Each named move below is a turn or a mirror, shown by a few rows before and after it. Which moves, in which order, take the first row of each later pair to the second? The first pair is answered.
k_707:
[-3 4 21 0 -4 7 5 -11 -2 0 -18 4 6 -6 -1 20 -11 -3 -2 -7 -4 0 25 7 2 1 15 1 0 11 10 5 -9 -12 4 -11 28 5 2 -14 -14 4 -3 6 12 -1 8 4] |-> [10 -18 -9 -15 15 0 -13 7 -14 7 1 9 3 2 9 -2 4 -2 -7 -17 4 -1 10 -7 13 1 -3 2 -3 11 -13 6 3 21 14 -8 -20 -17 -13 -2 5 -17 -10 -11 4 5 -1 -22]
[-9 -17 -19 -15 15 -28 -6 -2 -14 -11 -16 -45 -36 -32 -36 -14 -24 -13 11 -1 24 3 3 4 0 -48 13 -5 23 12 39 17 -10 5 -15 -18 -16 -45 -14 16 22 -2 -2 -24 20 -9 -14 -1] |-> [-15 -11 -6 -6 8 -26 -2 -8 -14 -15 -18 -46 -35 -37 -42 -4 -30 -9 14 4 15 4 15 10 -8 -44 18 -4 21 14 48 15 -12 -8 -17 -17 2 -32 -10 11 13 6 -3 -17 22 -15 -12 10]
[-43 13 0 21 -2 16 18 -1 29 -29 15 -9 -2 -4 -2 -3 7 21 -4 -5 0 7 14 22 8 -3 34 10 0 -19 3 -7 -6 -11 -18 5 30 -3 11 4 10 14 4 22 -8 -15 12 18] |-> [-30 -14 -37 8 15 11 10 19 16 -24 29 -11 -2 5 6 -15 23 24 -12 -9 13 2 -2 10 22 -4 12 9 -6 -17 -20 -3 12 25 -7 12 -21 -23 1 17 27 -2 2 1 -9 -7 3 0]
[2 36 41 27 -35 4 0 -13 13 5 -1 -35 -3 -30 -33 25 -33 -17 -37 8 -39 -21 26 26 8 -11 27 23 37 -1 51 13 -45 -18 -17 20 71 4 -14 -8 22 28 54 27 37 14 -14 7] |-> [31 -20 -35 -7 5 -14 -36 30 -14 24 36 -37 -5 0 -17 -15 -1 -12 -58 -10 -12 -26 -20 -4 41 -19 -17 26 22 -1 3 16 -14 56 2 29 -40 -49 -41 16 57 -13 48 -13 30 29 -27 -39]
k_475:
[13 -16 -13 16 -3 18 -12 -11 12 9 -5 22 22 34 24 18 20 2 2 8 13 -2 -19 -10 6 5 -14 0 -19 -3 -17 -1 12 -8 26 -7 16 18 -6 2 1 5 6 11 -7 20 -2 10] |-> [33 -21 -12 5 -6 9 6 18 17 15 -11 -11 12 13 -1 -12 10 13 -7 10 13 -11 16 -11 -9 5 -21 5 7 -16 -1 16 -18 13 -25 2 13 -12 19 11 27 -7 19 1 14 1 14 -3]
[27 -23 -15 0 2 -10 -8 -68 21 -3 -24 8 -10 33 24 18 -11 -32 -9 4 2 -26 -39 48 30 21 -3 -11 -22 -31 -25 -62 27 -21 36 -16 -20 -4 -10 -24 -43 8 25 11 -2 16 -16 4] |-> [58 -26 -10 -20 -4 -22 16 -31 28 -3 -38 -34 -35 12 -14 -28 -26 -17 -21 5 -3 -41 4 45 15 16 -13 -3 16 -49 -11 -34 -8 -1 -33 -2 -25 -46 22 -13 -6 -7 49 -4 26 -17 4 -25]
[7 -10 -14 7 -16 -3 -3 17 -10 7 18 -7 -5 21 21 -19 25 16 -25 -13 -13 0 -44 6 27 -4 -42 22 18 -33 -26 13 -9 19 -4 16 -29 -19 22 2 -6 -23 -7 16 -4 2 -17 -10] |-> [3 -13 -17 8 -20 0 -6 12 -10 5 16 4 -1 24 27 -14 31 14 -22 -19 -14 -1 -52 7 29 -4 -39 21 12 -35 -26 13 -1 14 9 14 -30 -17 16 -1 -10 -22 -8 20 -4 9 -18 -10]
[1 2 13 9 -19 4 -1 3 3 8 -1 -13 -5 -7 -6 -1 7 -1 -2 7 -8 -19 2 2 -1 5 17 13 12 -2 -4 6 -24 -6 -8 9 0 0 14 1 15 -4 11 9 3 3 7 -9] |-> [-9 4 9 11 -17 10 -7 -10 -1 5 0 0 1 -1 8 15 13 -5 0 4 -2 -15 -16 3 6 7 16 13 4 3 -11 0 -13 -15 17 4 1 12 4 -4 2 5 5 14 -4 11 3 -1]
k_694:
[-2 22 49 -16 -9 5 8 29 -3 30 -14 -37 -6 -47 -25 13 -47 25 6 19 -15 8 41 29 -17 15 -23 0 59 4 29 25 -44 -10 -26 2 42 18 41 -21 -1 18 -18 -2 31 -17 -8 -8] |-> [21 -4 10 -36 13 -10 -9 58 -22 42 0 -35 -9 -43 -27 -13 -35 29 -10 11 -2 9 31 9 -13 7 -41 1 61 5 14 27 -29 30 -25 4 -16 -12 31 -10 20 1 -24 -31 33 -14 -11 -39]
[37 -1 -12 -9 7 10 7 -19 26 -5 14 5 34 12 -2 5 13 -14 -42 -8 8 -23 -16 11 -6 22 16 -7 -10 -38 -26 11 -8 3 -18 48 -4 -29 59 6 8 -31 -22 14 -37 -1 -17 5] |-> [24 25 20 2 1 11 14 -34 23 -10 -5 3 41 -9 -11 16 -14 -19 -28 -4 6 -17 14 12 -24 17 37 -22 -4 -25 6 3 -20 -24 -24 25 45 -10 55 0 -5 -4 -32 13 -27 -11 -7 23]
[-11 22 -1 21 -34 -6 -2 2 27 -11 -8 3 -17 32 -15 -6 1 1 -12 11 -41 -37 7 29 3 32 -1 -8 0 -19 -37 -21 4 -28 -6 20 -11 30 31 -2 -3 -8 12 55 16 24 -22 9] |-> [-14 27 19 21 -6 -24 -6 10 7 -17 -25 -2 -7 -3 -30 -14 -38 -4 -1 10 -33 -19 53 7 -26 10 25 -31 14 9 5 -32 12 -26 -15 -9 19 32 4 -1 -12 23 -15 37 37 1 -12 11]
[-11 -25 -45 7 58 -21 -58 21 -49 2 1 38 19 4 0 -13 36 -18 -12 -15 -5 -8 -67 -2 42 -15 -58 21 -37 -25 -34 -17 10 28 41 43 -62 -11 -8 -15 18 -26 -14 10 -10 4 29 -22] |-> [-37 18 8 38 5 9 -34 -29 -16 -13 -14 46 22 14 7 32 40 -23 3 -1 -30 -12 -67 35 37 11 -39 33 -43 -45 -27 -25 -16 -39 43 49 15 38 21 -32 -7 -6 2 65 -19 17 28 18]
k_316:
[20 6 9 -3 -4 -9 20 13 -2 0 -3 -14 -17 -28 -20 -3 -16 3 -6 0 -1 -3 13 -17 -10 3 9 -9 9 -5 21 8 -14 -1 -24 3 4 -15 13 6 7 7 -7 0 1 -14 19 1] |-> [17 13 12 -2 -7 -4 18 10 -2 -2 -6 -13 -14 -26 -20 0 -20 1 -2 -1 -2 1 21 -13 -11 4 14 -7 7 -5 22 3 -14 -8 -23 3 10 -5 12 6 2 10 -7 2 -1 -15 15 5]
[9 -44 -29 16 12 21 -4 -23 -18 15 9 -9 6 12 16 -17 11 19 -1 -6 3 1 7 -1 -21 13 -19 -2 14 -38 -26 10 -4 36 7 37 -25 -14 38 14 27 -32 -6 -7 19 19 -19 -27] |-> [10 -46 -30 17 31 8 -11 -23 -33 17 6 -8 11 0 9 -22 -1 16 4 -9 13 10 22 -12 -27 4 -14 -17 15 -22 -10 2 3 46 6 26 -26 -15 19 14 28 -17 -24 -27 24 5 -15 -31]
[-22 8 5 18 -17 5 3 -23 5 12 4 2 9 11 3 22 2 -19 3 6 5 -6 -1 8 -14 -2 -3 -3 -9 -8 -4 -13 2 -31 37 -1 4 3 7 -2 2 8 -2 19 -1 -6 -2 11] |-> [-21 2 -1 18 -22 7 6 -20 11 11 7 4 9 20 5 16 12 -16 -1 3 8 -12 -2 9 -7 2 -12 5 -7 -18 -9 -10 -8 -25 32 7 -6 -6 12 2 9 3 0 25 1 2 2 7]
Now pairs of rows:
(two moves a pair)
[-6 -26 0 -16 32 -25 -24 5 -45 14 28 22 15 -13 20 -6 -29 -18 10 -22 18 26 -2 -29 11 -22 25 -36 -11 34 18 -29 43 19 34 -24 6 2 -67 -12 -7 36 -20 -19 5 -12 -3 19] |-> [-24 -6 9 -2 -30 19 -1 -32 -3 9 35 28 18 34 39 31 13 -14 3 -8 -8 5 -52 16 32 18 9 3 -31 -12 -26 -17 15 -23 41 15 16 27 -17 -27 -15 14 23 37 -25 23 -15 47]  k_694 then k_694
[-5 -4 17 0 25 -4 9 0 -22 -10 -19 18 4 -8 -11 3 -38 1 7 22 9 15 20 -8 -3 -16 13 -24 1 24 29 -26 20 10 6 -29 42 16 -34 -15 -14 7 -29 -19 -1 4 -10 -13] |-> [-15 11 33 6 3 8 25 -13 -8 -17 -22 13 0 3 -11 15 -39 2 9 23 -6 6 22 12 -7 -5 13 -14 6 8 27 -24 0 -12 -4 -21 64 26 -9 -23 -17 3 -12 5 -4 4 -8 4]  k_694 then k_707
[-20 -3 -9 -20 19 -12 -21 11 -18 2 -7 -4 14 -19 -4 -29 -16 -1 8 -15 34 17 -13 -14 4 -18 3 -2 33 31 -7 3 25 12 19 -46 -13 8 -19 14 -2 -8 -25 -10 -7 -7 12 23] |-> [-14 -4 -24 -26 -5 1 -12 11 9 3 5 -7 4 6 2 -31 12 8 -1 -14 30 2 -49 1 22 -1 -16 20 24 -4 -34 17 9 11 6 -21 -37 -1 6 12 8 -30 -3 6 -22 8 4 12]  k_475 then k_694
[-5 33 41 9 -30 3 20 -39 27 -6 -8 13 -9 4 -2 16 -3 4 12 17 -18 -1 4 27 -6 10 7 -6 4 -10 16 -5 -9 -46 -9 -3 51 30 22 -7 -1 6 3 30 -3 -7 -4 21] |-> [24 6 18 -10 20 -26 7 -3 -3 0 -13 -6 -15 -28 -27 -28 -27 8 6 11 3 12 46 -4 -20 -13 11 -24 26 12 37 -3 4 -2 -29 -15 20 -6 -7 8 21 10 -18 -19 25 -39 7 -14]  k_475 then k_694
[3 -29 -38 -15 48 -17 -24 21 -35 0 19 12 9 3 15 -7 8 -12 3 -18 21 6 -32 -21 13 -19 -4 -27 -3 23 -2 -19 44 30 49 -11 -50 -4 -40 16 10 8 -24 -30 1 6 -10 -10] |-> [-25 14 13 10 -21 24 9 -31 13 -19 2 18 10 30 23 48 22 -18 11 4 -12 -11 -48 29 18 16 12 5 -9 -11 -11 -15 2 -39 41 8 19 45 11 -8 -24 11 7 37 -16 25 -12 34]  k_694 then k_707
[71 -40 -36 -48 -19 -8 -1 -20 -29 -5 19 17 12 36 20 -16 53 -6 30 1 2 -14 -6 6 17 -10 8 39 -50 25 4 -48 10 84 26 3 -21 43 2 -2 25 -13 -6 -37 28 -18 -53 -23] |-> [71 -21 0 -40 -4 -19 8 -26 -40 -6 -3 7 8 1 -2 -13 13 -7 43 4 2 -4 44 -3 -11 -23 40 19 -34 50 49 -56 6 76 11 -20 31 48 -10 0 17 17 -19 -52 50 -46 -39 -18]  k_707 then k_694
[0 -25 -30 -17 42 2 -12 4 -4 -2 7 3 -8 -13 -4 -20 22 17 -14 -17 25 -5 -2 -19 -10 15 -14 -4 6 11 -2 -3 11 12 -1 -6 -22 -36 -13 -4 32 -1 -8 -13 -15 2 6 -4] |-> [-15 -1 8 -3 32 4 -7 -17 -2 -8 -16 10 1 -30 -11 2 0 14 -3 -7 16 0 23 -10 -27 11 16 -15 11 27 29 -16 9 -23 -4 -17 33 -9 -13 -15 12 24 -15 -4 -5 -5 10 18]  k_316 then k_707
[-1 18 6 0 -19 12 8 -33 6 -8 -5 -1 -12 -5 -6 9 -11 2 33 9 -3 -4 1 0 -6 15 19 19 -4 -18 13 11 -26 -27 -19 10 16 5 10 24 -19 16 4 10 14 -27 12 7] |-> [1 6 -16 -5 -23 17 4 -34 10 -7 6 5 -11 9 8 12 7 7 30 5 -5 -6 -26 3 10 26 2 28 -13 -28 -5 10 -22 -21 -6 20 -4 5 9 22 -19 6 13 15 6 -10 4 4]  k_707 then k_694
[-15 -24 -42 -3 4 9 -16 1 -2 8 10 17 -3 16 -3 -3 20 4 -7 -3 22 -9 -30 -14 7 5 -14 -2 -5 -3 -32 -3 17 31 42 -9 -43 2 -2 -9 -11 -6 -14 -12 -19 19 -6 -10] |-> [-34 17 7 17 -11 17 0 -27 5 0 -16 21 2 -5 -15 20 -11 -6 9 8 12 -1 6 1 -23 2 20 -10 1 6 5 -13 4 -17 33 -21 35 29 6 -22 -30 25 -15 6 -5 4 2 18]  k_316 then k_707
[12 -6 3 -12 -25 27 35 -8 -75 -18 15 22 -8 -11 -38 -31 -24 27 10 -3 7 3 23 -25 -16 -26 13 6 7 25 -28 -41 -14 35 10 39 21 -9 -2 -7 -20 -38 -53 -62 7 31 -20 -11] |-> [1 13 18 1 -53 46 50 -25 -50 -26 14 26 -10 3 -36 -13 -18 28 14 3 -7 -6 12 -4 -10 -11 20 17 4 6 -35 -37 -29 10 6 49 48 9 22 -17 -27 -38 -38 -37 -2 39 -24 3]  k_694 then k_707
[-35 30 15 -21 -23 -3 -1 -38 -2 21 0 33 44 0 -17 -14 -14 -32 28 -1 2 -3 -18 12 5 -15 -12 -12 -19 27 10 10 41 -42 9 26 -5 5 -15 -26 -3 37 -44 -2 16 16 32 28] |-> [-34 20 -3 -26 -22 -7 -3 -28 -2 18 10 35 46 13 -8 -17 -1 -25 23 -7 2 -10 -39 15 15 -6 -28 0 -26 20 -10 14 44 -31 17 36 -29 0 -13 -24 3 23 -36 0 5 27 24 16]  k_707 then k_694
[-5 -3 -21 1 -16 -14 -7 0 27 1 -1 -12 -15 13 32 11 5 -6 -18 4 1 -11 10 9 -17 6 -24 24 -2 23 -42 -45 -22 16 -6 23 12 -11 -5 7 3 -21 -3 2 11 11 -24 2] |-> [-10 8 -6 6 -16 -17 -2 -3 20 -3 -9 -13 -10 -7 27 10 -21 -9 -9 13 -1 -6 35 3 -30 -4 -11 15 0 35 -20 -50 -21 4 -7 9 35 -4 -13 1 1 -5 -14 -1 23 -3 -16 13]  k_707 then k_694
[1 24 45 4 -21 11 42 -22 17 11 -28 -21 -6 -14 -34 10 -14 11 -6 10 -30 -11 38 11 -22 8 11 15 16 -9 11 16 -28 -20 -45 15 42 1 43 -14 7 4 8 10 14 -29 26 10] |-> [-29 19 30 19 -21 24 11 -55 14 4 -10 22 8 18 13 59 14 1 4 5 -23 1 -19 16 6 11 12 16 -22 6 -21 -7 3 -33 29 4 31 31 17 -27 -24 11 -6 30 -22 5 -2 37]  k_316 then k_475
[-14 22 24 32 -23 18 -12 -10 -25 -16 13 7 17 -2 0 30 7 -24 9 2 15 15 -9 34 1 -43 16 2 6 -17 22 -20 -22 -17 7 -2 58 23 -7 -9 -7 20 4 14 -19 8 -6 13] |-> [1 15 24 24 -1 8 -17 5 -42 -11 8 -1 19 -23 -16 14 -9 -27 8 -4 18 21 18 18 -16 -60 16 -12 16 -6 41 -14 -18 0 -6 -13 51 5 -20 -4 4 22 -9 -5 -8 -7 -2 1]  k_316 then k_694
[-12 36 30 -13 -14 8 12 5 7 5 -3 -25 -24 -15 -26 -20 -16 18 5 8 -3 8 48 -16 -24 -13 35 -16 28 -21 23 -9 -42 -13 -35 -6 38 3 6 -12 10 12 0 -5 12 -27 22 22] |-> [6 8 -16 -31 -20 19 9 18 14 13 25 -25 -29 26 -12 -30 27 29 -12 3 -6 -10 -4 -10 10 9 -4 5 11 -50 -29 5 -38 18 -24 25 -32 -23 24 -3 35 -29 24 -4 -11 -2 5 5]  k_694 then k_694
